Questions about the matrix below.
1) What is the 3rd largest entry?
2) What is the third entry, reading row by row?
3) What is the 2nd entry on the main diagonal?
4) What is the last entry of the largest entry's row?
5) What is the third entry from the end, reading row by row?
6) What is the third entry on the main diagonal?
30	-19	-12	-29	-8	14
-25	15	11	24	6	-11
7	33	65	14	3	-19
1) 30
2) -12
3) 15
4) -19
5) 14
6) 65

a =
[[57, -53, -45, -24, -26, -31, -23, -7, -6, -15, -29, -8, -3, -24],
 [-6, -9, -2, -15, -14, 5, -12, 3, 13, 9, -1, 14, 3, -21],
 [9, -38, -40, -7, -17, -28, -29, -7, 7, -22, -22, -17, -10, -38],
 [25, -39, -5, -15, -12, 1, -6, -15, -12, 30, -6, 28, -7, -21],
 [13, -22, -19, -34, -21, -38, -19, -26, 6, -33, -44, 2, -17, -36],
 [30, -8, -4, 5, 1, -8, -21, 9, 17, -6, 0, 11, -9, 0],
 [43, -30, -61, -8, -5, -8, -34, -4, -10, -4, -29, 18, -27, -18],
 [-12, 11, 14, 5, 12, 3, 5, 24, 22, 18, 4, 20, 38, 36],
 [15, 3, 4, -7, 4, 9, 21, 11, 22, 40, 7, 11, 27, 6],
 [-23, 14, 10, 34, -4, 2, -6, -18, 8, -17, -4, 2, -13, -21],
 [11, -26, -28, -18, 2, -21, -30, -15, -13, -39, -18, -24, -27, -27],
 [10, -9, 4, -6, -2, 7, -1, -7, 19, -28, 21, 13, 4, 17]]
Counting starts at 0.
The entry at row 1, column 0 -> -6
The top-right entry is -24
The bottom entry of the column that holds the smallest entry is 4
The entry in the bottom-left corner is 10
What is the entry in row 0 and column 1?
Answer: -53
The maximum is 57
The entry directly above the smallest entry -> -4
The entry just right of the smallest entry -> -8
What is the bottom-right entry?
Answer: 17
The top entry of the column that holds the smallest entry -> -45
What is the entry in row 1 and column 2?
Answer: -2
What is the entry in row 1 and column 1?
Answer: -9
The entry in row 2 and column 0 -> 9
The entry just left of 28 -> -6
The minimum is -61
What is the entry just left of 24?
Answer: 5

[57, 193, 215, 958, -18, 644, -736, 54, 452, -458, 990, 400, 163, -416, 638, -68]
The entry just right of 644: -736
Find the entry just left of the smallest entry.
Answer: 644
The largest entry: 990

Questions about the table below. Rows and columns are numbered from 0.
1) Read off the top-right entry.
2) Read off the entry in row 0 and column 0.
3) Read off the entry in row 2 and column 1.
4) Read off the entry at row 1, column 0.
5) Read off the entry directly below the largest entry.
6) Read off the bottom-right entry.
7) Read off the smallest entry.
8) Read off the entry in row 2 and column 0.
[12 7 22 -24 13 -35]
[28 36 -2 -46 -15 -25]
[-3 -11 21 11 21 -24]
[10 39 12 23 -26 -12]
[-22 -53 -30 -17 31 28]
[-10 -6 21 38 13 -11]
[18 37 23 21 10 -74]
[12 21 10 0 -5 -26]
[-4 -12 -12 -19 -8 26]
[12 -11 -40 -60 9 3]
[-4 -22 -12 -8 24 -2]
[19 7 -4 -47 13 -36]
[-14 1 14 55 1 -2]
[1 -2 10 9 16 -19]
[-11 5 13 53 -2 -3]
[-20 -30 -3 21 19 13]
1) -35
2) 12
3) -11
4) 28
5) 9
6) 13
7) -74
8) -3

[[-0.67 -1.98 -1.07 -0.69 -1.35 -0.45 -0.60  0.17]
 [-0.51 -1.18 -0.23 -0.54 -1.12 -0.31 -0.90  0.74]
 [ 0.54 -1.24 -0.07 -1.64 -2.51 -1.21  0.23 -1.98]
 [-1.02  0.33 -0.53  0.37  1.19  0.27 -0.75  0.70]
 [-0.55 -0.63 -0.62 -1.86 -1.21 -1.32 -1.15 -0.17]
 [ 0.03  1.24  0.34 -0.33  1.12 -0.23 -0.48 -0.45]
 [-0.39 -2.04 -0.59 -0.57 -1.47 -0.48 -0.64  0.18]
 [ 0.33 -0.62  0.23 -1.99 -1.60 -0.73 -0.22 -1.23]
 [ 0.03 -0.68  1.76  0.05 -1.78  0.80 -0.48  1.21]
 [-0.03  0.77 -0.30 -0.89  1.02 -0.27 -0.14 -1.23]
 [ 0.69 -1.21 -0.31 -0.74 -0.66 -1.29 -0.34 -1.31]]
Rows and columns are numbered from 0.
Find the entry at row 0, column 0.
A: -0.67
The entry just right of -0.74 is -0.66
Find the entry in the bottom-right corner.
A: -1.31
Find the smallest entry.
A: -2.51
Find the entry directly below the largest entry.
A: -0.30
Find the entry in row 1 and column 0.
A: -0.51
Find the entry directly above the smallest entry.
A: -1.12
Find the entry at row 0, column 2.
A: -1.07
Find the entry at row 2, column 0.
A: 0.54
Find the entry in row 2 and column 2.
A: -0.07
The entry directly below -0.17 is -0.45
Find the entry in the bottom-left corner.
A: 0.69
The entry at row 1, column 2 is -0.23
The top entry of the column that holds the smallest entry is -1.35
Find the entry just right of -1.29.
A: -0.34
Find the entry directly above 0.77.
A: -0.68
The entry directly above the largest entry -> 0.23
The largest entry -> 1.76
Find the entry in row 0 and column 1.
A: -1.98
Find the entry just left of -0.34.
A: -1.29
The entry in the top-right corner -> 0.17
The entry directly below -0.64 -> -0.22
Find the entry directly above -0.63.
A: 0.33
Find the entry just right of the smallest entry.
A: -1.21
Find the entry directly below the smallest entry.
A: 1.19
Find the entry directly above -0.33.
A: -1.86
The entry directly below 1.12: -1.47
The entry just right of -0.03 -> 0.77
